(in the rows, 128 means zero)
The rows below come in pairs that one turn or mirror swaps. Which row does each named row swap with?
K_265: [102 116 111 109 132 123 119 132 124 104 130 117 147 130 125 138 118 132
 131 124 126 100 120 135 180 143]
K_854: [118  96 144 111 148 136 122 152 129 105 133  99 151 127 128 129 123 126
 126 131 133 170 132 126  92 143]
K_392: [ 61 149 130 143 135 143 106 145 130 116 150 131  99 121 118  99 115 130
 124 135  89 119 158 133 103 134]
K_372: [113 126  99 106 122 130 123 121 116 129 149  86 121 117 113 112 145 127
 134 115 100  87 155 139 117 138]
K_418: [ 95 148 135 111 132 131 123 131 134 140 159 141 112 134 101 127 167 141
 115 145 132 126 157 149 118 112]
K_38: [125 137 117 109 106 120 108 107 109  91 138  77 117 128 122 121  96 135
 163 135 131  98 121 148 122 137]
K_719: [ 95 111 152 117 120 131 106 135 130 109 124 155  93 145 132  94 114 129
 133 136 125  90 120 141 140 139]
K_114: [139 167 105 133 109 128 129 127 144 107 121 112 104 125 141 135 114 149
 118 128 108  81 106 114 124 144]
K_632: [141 125 112 114 132 128 118 120 127 107 129 110 171 148 120 163 123 134
 131 133 139 104 124 132 109 141]
K_313: [122 153 166 118 113 100 124 117 157 103 144 157  88 136 128 124 119 139
 112 142 139 122 140 124 139 114]
K_342: [116 149 138 107 116 146 129 144 111 117 130 104 100 139 113 149 130 111
 161 147 151  82 139 131 133 150]
K_30: [117 168 151 170 131 154 140 160 153 120 124 116 107 129 140 116 109 150
 113 129 120 153 151 127 109 148]
K_757: [101 128 143  97 122 132 127  89 101 110 110 103 107 161 112 142  99 122
 141 121 110 121 131 161 118 138]
K_806: [113 118 154 118 102 120 147  81 128 100 136 131 115 139 133 135 105 117
 143 120 115 131 127 156  95 140]
K_934: [ 80 116 133 122 118 131 161 157 128 113 146 128  80 157 139  94 126 142
 130 129 120 110 125 132 100 139]
K_840: [117 154 130 126 141  94 132 137 129 118 145 147 138 113 129 122 112 140
 140  96 132 165 159 151 113 152]
K_378: [120 177 152 137 128 120 117 131 139 114 142 116  69 125 136 155 123 137
 120 119 104 160 141 140 105 141]
K_597: [135 127 134 141 133  95 127 150 135 109 165 123 144 136 124 107 125 128
 115 126 138 173 149 143 102 127]
K_605: [147 151 143 151 135 135  70 139 129 106 125 123 119 159 119 107 124 127
 127 137 122 152 135 129  95 140]
K_965: [ 93 169 132 129 119 121 136 128 132 108 129 115 100 127 125 124 121 135
 140 125 109 153 158 137 185 137]
K_832: [124 149 167 127 102 120 106 126 140 105 160 136 104 128 108 119 136 118
 125 142 147 114 174 133 129 108]
K_219: [133 161 138 116  98  93 139 128 141  95 122 130 111 124 142 132 105 126
 157 124 147 146 148 132  92 156]
K_221: [149 164 155 147 129 154 132 121 134 112 125 109 101 130 111 148 127 131
 144 115  92 151 151 158 133 138]
K_339: [121 145 133 117 149 133 126 135 152 100 136 145 121 123 130 117 121 142
  90 144 124 176 116 124 132 125]
K_567: [124 115 127 120 121 124  92 136 136 113 144 114 155 152 122 111 130 137
 124 131 111  74 123 129 115 142]
K_90: [114 141 163 123 147 115 102 113 131 105 117 112 128 134 124 114 104 118
 128 135 157 182 150 135 118 142]
K_751: [133 136 114 136 140 160  69 141 142  97 140 124 120 137 131 116 112 128
 134 137 121 168 140 142 123 138]
K_699: [ 75 147 135 130 139 133  83 139 131 113 129 100 118 158 129  91 126 139
 129 131 116  97 148 131 153 138]
K_370: [107 120 149 110 117 109 117 115 121 111 125 129 118 104 112 119  87 102
 154 136 146 132 161 117 107 160]
K_893: [121 136 127 144 176 137 145 133 125 102 125 131 116 135 128 147 115 152
  91 128 100 143 110 142 109 129]
K_834: [139 104 127 109 123 116  84 140 135 118 119 148 106 132 135 155 120 142
 153 123 129 132 141 135 115 152]
K_28: [ 97 109 151 134 136 135  89 168 132 113 127 114 112 146 125 168 118 126
 124 118 120 126 152 126  98 151]
K_608: [110 128 145 115 106 134 129 112 166  96 153 135  97 119 125 114 110 134
 125 157 122 168 134 123 142 124]
K_644: [111 149 144 151 119 119 132 113 114 108 107  99 132 118 120 140 106 130
 137 128 156  76 138 135 130 134]
K_210: [155 126 109 115 137 131 119 131 125 109 135 114 102 109 128 108 120 124
 128 138 124 165 146 128  71 134]
K_61: [140 149 142 150  98 120 150 125 137  84 121 129 108 107 124  96 109 147
 141 136 114 104 125 120 121 119]
K_15: [127 144 147 119 144 123 136 159 115 118 108  96  77 126  95 135 134 140
 125 134 147  90 126 117 126 134]
K_17: [126 165 112 139 127 135 181 143 121 118 138 104 130 129 122 158 124 123
 124 129 142 154 133 140 116 145]
K_750: [143 125 135 137 164 149 129 127 120  96 121  94 137 114 129 132 115 135
 119 143 118 136  92 136 103 146]
K_407: [ 99 150 140 106 145 142 114 124 126 100  85 115 107 133 116 147 109 131
 117 162 132 131 105 108 129 146]
K_980: [ 86 118 171 126 137 120 137 122 121 120 139 146 118 132 123 131 118 115
 115 120 127 170 137 165 120 144]
K_212: [146 145 124 136 146 103 135 139 140  84 148 121 124 127 155 113 119 144
 129 100 106 142 144 148  86 131]
K_16: [139 141 133 136 131 121 158 137 129 111 157  92 119 107 130  90 134 145
 127 120 116 113 136 138 166 143]
K_601: [106 157 135 112 130 136 143 153 140 123 158  79 101 131 124 104 115 152
 113 132 111 170 133 131  96 152]
K_375: [110 142 145 132 126  94 105 135 111 135 143  89 137 151 101 110 146 123
 126 111 146 109 160 129 136 148]
K_589: [125 164 143 132  97 111 133 126 145 128 109 115 116 126 125 100 120 119
 164 111 140 127 161 110 130 163]
K_160: [ 77 171 121 164 147 134 116 128 121 112 103 111 118 135 114 128 129 125
 130 125 118 126 128 132  80 129]
K_135: [125 158 133 153 146 135  70 130 133 103 135 101  94 142 119 110 118 139
 118 124 103 152 119 145 109 133]
K_794: [107 147 140 104 122 127 148 142 127 117 127 121  58 161 123  89 109 144
 125 130 120 150 144 136 117 131]
K_120: [ 95 132 134 102 137 103 101 124 130 134 154  88 126 119 102 119 140 131
 105 122 157 112 144 124 144 143]
K_316: [117 171 121 171 125 122 157 140 123 106 147  92  96 117 124 108 120 136
 133 128 128 114 161 159 142 129]
K_837: [ 82 117 139 126 142 146 128 154 129 109 127 130 129 166 125 175 115 122
 134 129 120 124 137 144 129 148]
K_848: [ 94 140 112  91 131 118 158 136 125 102 131 105  71 117 117 101 127 131
 123 130 132 154 165 133 111 131]
K_669: [ 62  95 119 117 129 131 122 132 131 102 136 102 113 133 118 151 112 135
 131 141 124 117 116 128 145 138]
K_825: [ 69 176 117 122 116 138 137 143 132 108 137 111 124 148 128 131 140 135
 132 135 106  91 133 144  89 143]
K_492: [137 142 150 134 136 147 131 125 139 114  99  88 117 120 126 139  99 131
 113 143 129 113 119 120  91 177]
K_279: [ 94 127 142 150 130 141 175 152 120 115 119 100 144 123 112 143 117 135
 127 118 105 132 123 127 101 153]
K_69: [107 126 113  91 120 154 113  95 127  90 106 103 102 125 123 133 113 124
 144 128  91 116 142 144 108 149]
K_228: [141 162 110 131 127 108 134 157 157 115 165 127 118 143 136 110 141 162
 107 124 123 139 150 124 120 125]
K_754: [104 156 120 105 143 143 106 134 129 113 127 146 140 133 118 101 126 140
 130 136 126  75 120 130  99 145]
K_66: [119 127 132 121 113 113 102 124 139  93 160 107 125 118 129  83 139 150
 131 129 108  99 143 135 140 103]
K_465: [129 139 130  99 141 135 155 134 130 107 142 100 153 140 124 110 139 124
 132 126 131  74 137 132  97 144]
K_575: [122 136 149 110 128 120 117 134 118 134 140  73 125 141  91 106 130 112
 140 126 163 120 145 131 149 157]
K_21: [149 130 133 113 128 124 166 124 130 114 130 131 123 130 125 114 117 138
 132 130 132  93 142 131 172 144]

Swapped with K_751: K_120
Swapped with K_407: K_965
Swapped with K_221: K_15
Swapped with K_38: K_601
Swapped with K_370: K_392
Swapped with K_114: K_17
Swapped with K_632: K_228
Swapped with K_567: K_597
Swapped with K_16: K_750

